(in the rows, 128 means zero)
Each path below is one point turned by a fixed rotation once a step. After each direction that follows a path, write how fast that rotation turns it, in degrees per step (0 if it stays still).
Each turn is a multiple of 5 degrees from 10 to 175, or 0.
Each row of a path follows its step; steps can be skipped.
path 1
step 0: [115 128 115 120 140 123 130 124 132 131 128 142 128 133 139 129 146 127
 123 132 119 135 116 126 127 127 142 145 125 117 113 127 136 120 112 130
 122 113 130 136 123]
step 1: [122 138 122 138 148 126 124 117 130 127 117 127 141 127 134 135 148 113
 122 128 134 124 129 139 131 125 137 146 129 115 116 130 124 119 117 134
 130 139 129 129 127]
step 2: [121 133 114 125 130 137 120 125 114 124 118 116 135 147 134 133 137 114
 137 143 136 126 128 146 134 131 133 140 119 127 115 132 134 126 118 127
 134 121 120 129 135]
step 3: [111 118 123 120 125 143 115 135 114 126 119 120 123 136 132 133 144 112
 128 121 133 115 126 126 116 115 128 143 127 130 124 135 129 122 119 128
 126 126 123 138 121]
step 4: [116 134 129 141 118 128 117 128 116 125 134 127 127 137 139 134 140 119
 121 133 137 127 122 124 123 113 142 150 129 121 138 129 130 137 133 137
 136 121 128 146 133]
step 5: [118 120 131 129 128 120 134 125 131 134 126 133 128 136 135 134 133 118
 138 141 134 125 117 119 124 120 144 161 132 137 118 121 124 134 124 121
 135 117 133 131 130]
step 6: [117 123 130 140 150 125 134 121 125 131 130 140 121 136 119 129 146 118
 126 133 148 122 125 133 125 117 134 145 130 140 120 141 120 126 133 127
 129 129 122 126 134]
step 7: [124 124 118 136 145 122 118 129 111 126 130 136 141 136 123 122 140 118
 125 138 134 130 124 128 132 117 129 129 129 135 112 132 133 134 124 127
 127 100 117 131 134]
step 8: [110 116 127 128 137 128 119 125 124 136 126 138 136 132 134 136 155 116
 121 127 131 135 116 119 119 126 134 127 128 125 125 123 141 117 111 129
 119 117 121 124 129]
step 9: [123 133 120 138 126 125 130 117 132 134 126 136 145 141 127 134 155 126
 126 126 134 124 130 135 129 123 140 140 125 105 126 128 134 125 116 135
 126 123 129 142 132]
step 10: [117 131 120 134 129 125 122 123 131 137 123 114 148 144 128 139 134 113
 133 137 136 117 136 130 125 129 128 149 125 122 117 121 125 129 110 122
 133 128 120 121 130]
Directions:
[126 127 126 127 130 130 127 127 128 131 132 126 130 132 135 125 125 132
 130 136 125 125 130 128 129 126 129 126 128 128 128 126 129 131 128 124
 127 126 129 126 126] => 140
[126 130 126 129 128 128 128 129 129 127 129 132 127 129 126 138 125 125
 132 129 125 129 132 129 128 124 128 125 130 128 128 128 131 124 132 129
 129 127 129 127 124] => 0
[129 125 124 129 125 125 127 132 128 125 131 130 127 126 129 129 129 129
 129 132 129 126 129 127 136 125 126 128 125 128 127 125 127 128 125 132
 129 131 128 128 134] => 140
[133 128 132 125 127 130 125 130 124 128 132 127 124 131 132 130 128 122
 129 126 129 128 128 129 129 128 128 131 126 126 128 129 123 130 130 126
 126 128 134 127 128] => 40
[128 126 129 129 127 134 125 128 123 128 129 130 128 129 126 126 123 128
 126 125 130 127 125 123 128 126 132 124 125 126 127 125 133 124 127 128
 129 128 128 131 129] => 80
path 2
step 0: [139 118 133 125 119 122 134 126 127 123 134 140 113 133 141 131 133 118
 127 135 125 119 138 142 124 117 119 117 140 133 123 122 134 124 121 124
 112 137 111 130 127]
step 1: [141 118 127 132 125 132 132 124 125 138 129 140 133 127 125 123 133 113
 128 111 124 124 126 121 137 119 133 113 138 139 123 140 120 112 122 140
 116 141 126 126 132]
step 2: [134 130 132 138 126 127 129 128 122 143 121 129 114 122 138 138 125 131
 121 120 124 101 138 128 141 119 137 129 134 123 118 134 118 125 110 123
 128 130 125 131 131]
step 3: [123 119 133 127 128 125 145 129 126 126 137 132 122 121 143 143 117 124
 119 129 130 129 130 142 127 118 119 125 140 127 116 132 119 129 115 148
 115 133 120 128 125]
step 4: [139 124 140 144 122 119 138 126 121 136 133 129 120 123 134 123 124 121
 134 116 120 127 133 134 135 128 120 120 137 142 124 114 118 116 134 129
 114 144 125 124 135]
step 5: [130 132 130 139 123 125 131 128 129 139 119 125 116 122 123 130 130 125
 123 123 122 127 136 115 138 118 126 132 139 130 120 145 126 117 111 125
 100 132 133 127 123]
step 6: [125 130 132 120 132 128 136 139 112 148 130 138 121 123 134 134 128 129
 125 130 125 128 140 145 147 118 128 131 134 129 116 130 110 136 122 136
 119 129 131 126 120]
step 7: [130 115 146 134 124 127 135 141 122 128 129 139 123 112 134 137 131 119
 126 130 125 132 134 140 129 128 128 129 143 135 126 111 136 120 117 124
 111 133 114 128 129]
step 8: [125 131 131 138 130 133 130 135 122 132 118 127 133 118 125 123 125 110
 128 112 115 138 123 121 145 122 130 130 142 135 128 132 117 121 121 134
 115 146 125 136 136]
step 9: [131 146 138 129 135 128 123 125 125 134 128 132 109 120 138 131 127 130
 126 130 117 122 138 127 144 118 132 143 139 124 119 124 116 128 116 121
 119 129 126 143 122]
step 10: [129 124 148 125 129 131 135 127 124 124 136 142 137 118 133 132 125 133
 121 130 128 144 132 137 133 125 126 135 143 130 121 124 119 122 118 148
 111 122 123 133 115]
Directions:
[129 128 127 126 127 128 127 130 125 131 128 131 126 127 129 123 126 130
 130 125 125 126 128 129 132 130 127 127 124 130 130 124 119 131 132 129
 132 129 129 127 130] => 155
[129 127 127 129 128 124 129 127 127 126 133 137 127 127 126 130 126 128
 130 129 129 131 130 131 127 129 128 127 127 130 130 122 132 126 128 132
 130 131 129 127 123] => 110
[128 131 128 130 123 124 131 127 129 128 126 125 129 130 127 126 128 133
 130 130 128 132 132 129 128 129 123 127 126 129 127 128 127 129 129 128
 124 126 132 121 125] => 55
